One vector is turned by the same rotation once a step. Each row is the vector after some number of steps, and that number follows the row.
The counts run from 0 to 178.
[ 10   5  -7 -10  -5   4  -3 -12  10  18  14  -8  31   5]	148
[-10  -1   1   5   2  -2  -1  12 -10 -20  -4   6  -3  37]	65
[-15  10   0 -18  -4   0   4 -10   7  15   6  -4 -29   2]	107
[ -9  14 -10 -12   0 -11  10 -12   2   1 -14  -9 -16  25]	97
[  5  -3  -7 -19   9 -10   6   2   8  27  -1  -5 -20 -20]	110
[ 14   6  10   8   2  26 -19  -3  -3   8  19   1   7  -4]	169
[ 11 -13   3   2   0   6  16 -12 -12  -2  -7  15  31  -2]	153
[ 17  15 -11  -8   3   6  14 -29   5   6  -4  -4  24  11]	7
[ 16  -6   7   0   3   7  17 -16 -15  -9  -6  14  15 -12]	11
[ 15  -8  12   3  -2   2 -15  13  -4  -5  22  -4  16 -15]	172
[ -6 -24  -9  -7  -5 -12   8   3   9  21 -10  12 -11 -18]	113
[ 17   1   6   4   2  13 -11  12  -4   5  19  -6  34   6]	29
[  4 -16   2   4   7 -14  -4  24  -6 -18 -17   4   6  20]	62
[ 14  -5  -1   1   7  21   4  -9   2  24   3   8   2 -21]	140
[  9  21  12  -6   5  14   5 -21 -13  -3   5  -6  15   3]	159
[ 20  12   7  12   7   7 -27 -12   8  -4  -2  -1 -17   5]	47
[  0 -21   1  -2  -1  16   6   2  -2  20  13  10  12 -25]	142
[ 16 -14   5   5 -11 -10 -21   2   4  -8  16   6  21  -6]	174
[ 18  -3  17   3   3  11 -14   7 -10   1  22  -3  15 -14]	171
[  7  -1   3   9  -5  22 -19   1   3   9  18  11  21  12]	26
[-21  -2  -9 -15  -8 -24  13  12  -6  -7  -6  -3  -5  20]	94
[  5  18  13  -5  -2  19   3 -23  -9  -5   8   2  17  12]	158
[ 19   1  14  11  -9   9 -11 -25  -1 -13   1  22   0  -9]	165
[ 17  -1   6  -3   0   4 -10  11  -8  -4  13  -6  35  -5]	30
[ -5   1  16   0  -3  17   9 -22 -17 -11   3  22   6  -8]	13
[ -3   3  16   2 -10  10   3 -27  -8  -9  10  14   4  -5]	14
[ -3   4   1 -10 -13   6  -2 -12  12  21  17  -4  29   3]	147
[ 14  -4   5  11  -8  -6 -10 -10   1 -17  -5   8  27  21]	34
[ -9  -9 -18  -2   0  -2 -10  16  16  19  -5  -3 -12  19]	87
[-20  10  -2 -15  -3  -1   3 -12   1  13   8   8 -29  -2]	106
[ -4   7  -6  -9   9  15  23 -23  -1  12 -10   4   3  10]	128
[ 15   2 -10  -5   3   7   0  -8   9  17   6  -9  31   2]	149
[ 21   7   0  -3  12  12  13 -22 -11   3 -10   2  20  -6]	9
[  1  11 -10 -12  12 -13  16  -9   2   7 -18 -12 -20  18]	98
[ 31  10  10  -4   7  11 -11 -12   0   7  13  -2   5 -16]	19
[ -6   3   2   6   5   9 -15   8   3   0  -3   1 -38  17]	77
[ 12   7  -2  -3  -1  10  -1 -25  14  23   1   7  -2 -18]	138
[  6  -1  -3  -2   0  -2 -29  18  11   2   8 -14   5  20]	57
[ -3  -3  -5 -21  -1 -15  26   2   0  10  -7  -8  17  -6]	122
[ -5  -8  -2  13  -4  -8  -5  12 -10 -20 -10  10   4  32]	64
[ -8   2 -13 -25   7   7  20   9   6  28  10  -8  14   3]	119
[ 12  11  14   8  -7  -7 -24 -14   2 -17   3   1  -7  13]	45
[ -6  -4 -21  -4  11  -2  -1  16  13  14 -10  -6  -7  19]	88
[ -1   6   8 -18  11  10  27 -15 -17   4  -1   4  -3 -14]	131
[ -1  11  19  -2 -13  17   0 -28  -6  -1  15  11   6  -4]	15
[-6 -9  3 -9 -5  5 24 -5 -5  2  9  9 34 -8]	2
[ 24  17  12  -6  10   9   8 -18 -12  -7   7 -11  12  -7]	160
[ 28  -9   9   6  -5   0 -14  -7   0   5   8   8   9 -26]	21
[  5 -17   5  15 -13   8 -15 -10   6   5  11  23  17  -3]	24
[  1 -18  -5  -9  -2 -12   7   3   9  23  -4   8  -9 -21]	112
[  7  22  17  -1  -7  20 -13 -20  -1   4  17   5   7  -3]	16
[ -2  -4   9   4  -1 -15 -12  -3  -8 -13 -14  11 -30  11]	74
[ 15   0   0  14   1  11 -19   5  10  -1  -3   0  21  19]	178
[-19   2  -9 -16  -8 -23   9   5   1   2  -8   0  -8  24]	95
[ -7 -13 -11  -5  -9 -22 -14  12  19   7  -5   2 -12  12]	85
[  4   6  -5 -20   7  -2   0  -1  13  24   7  -9 -21 -14]	109
[  0   1   4  -9  14   9 -12  21  -2   9   5  -3 -37   1]	79
[ -7   2 -11  -8  -9  -2  22 -26  10   7 -13  13   8  10]	126
[  5  -3  13   5  -2  13  20 -17 -18  -9  -4  21  13 -14]	12
[ 10 -15  10  11  -1   4 -25  25 -12 -12  13  10  -7  -5]	52
[-14 -14 -11 -12  10  -4  12  27  -6   5  -8  -5  -6   9]	91
[-17 -10 -10 -12  -1  10  13   2  16  32   3   6   1   8]	117
[ 11   0  11  12  -7  11 -16 -22   2  -5   3  18   3  -1]	166
[  2  10  -3 -11  11  24  21 -16 -11  12 -10   5   1   1]	129
[ 11 -15   0   4   9  13   8  -3   0  22   5  12  13 -24]	141
[ 20  -1  -5   0   8  13   1 -18   5  24   2   4   2 -22]	139
[ -4 -13  -5  -7 -16 -27 -15  11  16   5   0   6 -18   2]	84
[-23 -15 -13  -7  -6   7  13  -1  17  27   0  11   4   5]	116
[22  0 -6 -3  9  4  4 -6  2 13  2 -6 35 -3]	150
[-17 -13  -8 -12   5 -11  17  25 -12   0  -1   0  -2  13]	92
[16 -9  2 -2  4  5 16 -4 -7  5 -5  3 36 -7]	152
[ 13   7  25   7  -5  -9 -12  -9 -12 -30   9   7  -4   2]	43
[ 13   4   1  11   4  12  -6 -10   1 -12  -9   5  20  24]	36
[ 18  11   7   8  11  21  -6  -5 -16 -16  -4   1   8  20]	38
[ 19   1   6  -4   7  11  16 -13 -13  -6  -8   8  17  -8]	10
[  9   7  19  -2   0  -2  -6  -1 -21 -26   6   6  -1   0]	42
[  2   2  10 -19   2   3  19 -13 -19   4   2   7   0 -24]	132
[ -1   7   3  -3 -11   0  -3 -32  12  15   4  10  -2 -15]	136
[ 25   4  17   3   2   2  -2 -19 -18 -12   4   3  13 -12]	162
[ -6   3  -7  -6   1  14  21 -28   5  14 -17   9   6  15]	127
[ 15  -9   2  11 -14  -5 -25  -2  12  -3   5   7  23  10]	176
[  1   6 -14 -13  17 -10  15  -2  -3   9 -18  -6 -22   9]	99
[-12  -4  -6 -13   7  -9  15   3 -17   3 -18  10 -28  -6]	102
[-16   9 -10 -19  -5 -19  13  -6   6  -2  -9  -6 -12  24]	96
[-11 -18  -1  -9  -7 -25 -10  21   2   2   8   1 -21  -2]	83
[ -8  -5 -14 -13  -6 -20  24 -15   1   2 -12   5  15   2]	124
[ -4  -5   6  -6 -18   0  -1 -13   6  15  21   9  27 -11]	145
[ 19  11  10   9  -6  -2 -26 -16   2 -11   1   4 -11   8]	46
[ 25  12  17  -5   8  -1   1 -18 -13 -11   9  -2   6 -12]	161
[ 13 -21   9  12   8   9 -21  24  -8  -4   8   8  -7  -4]	51
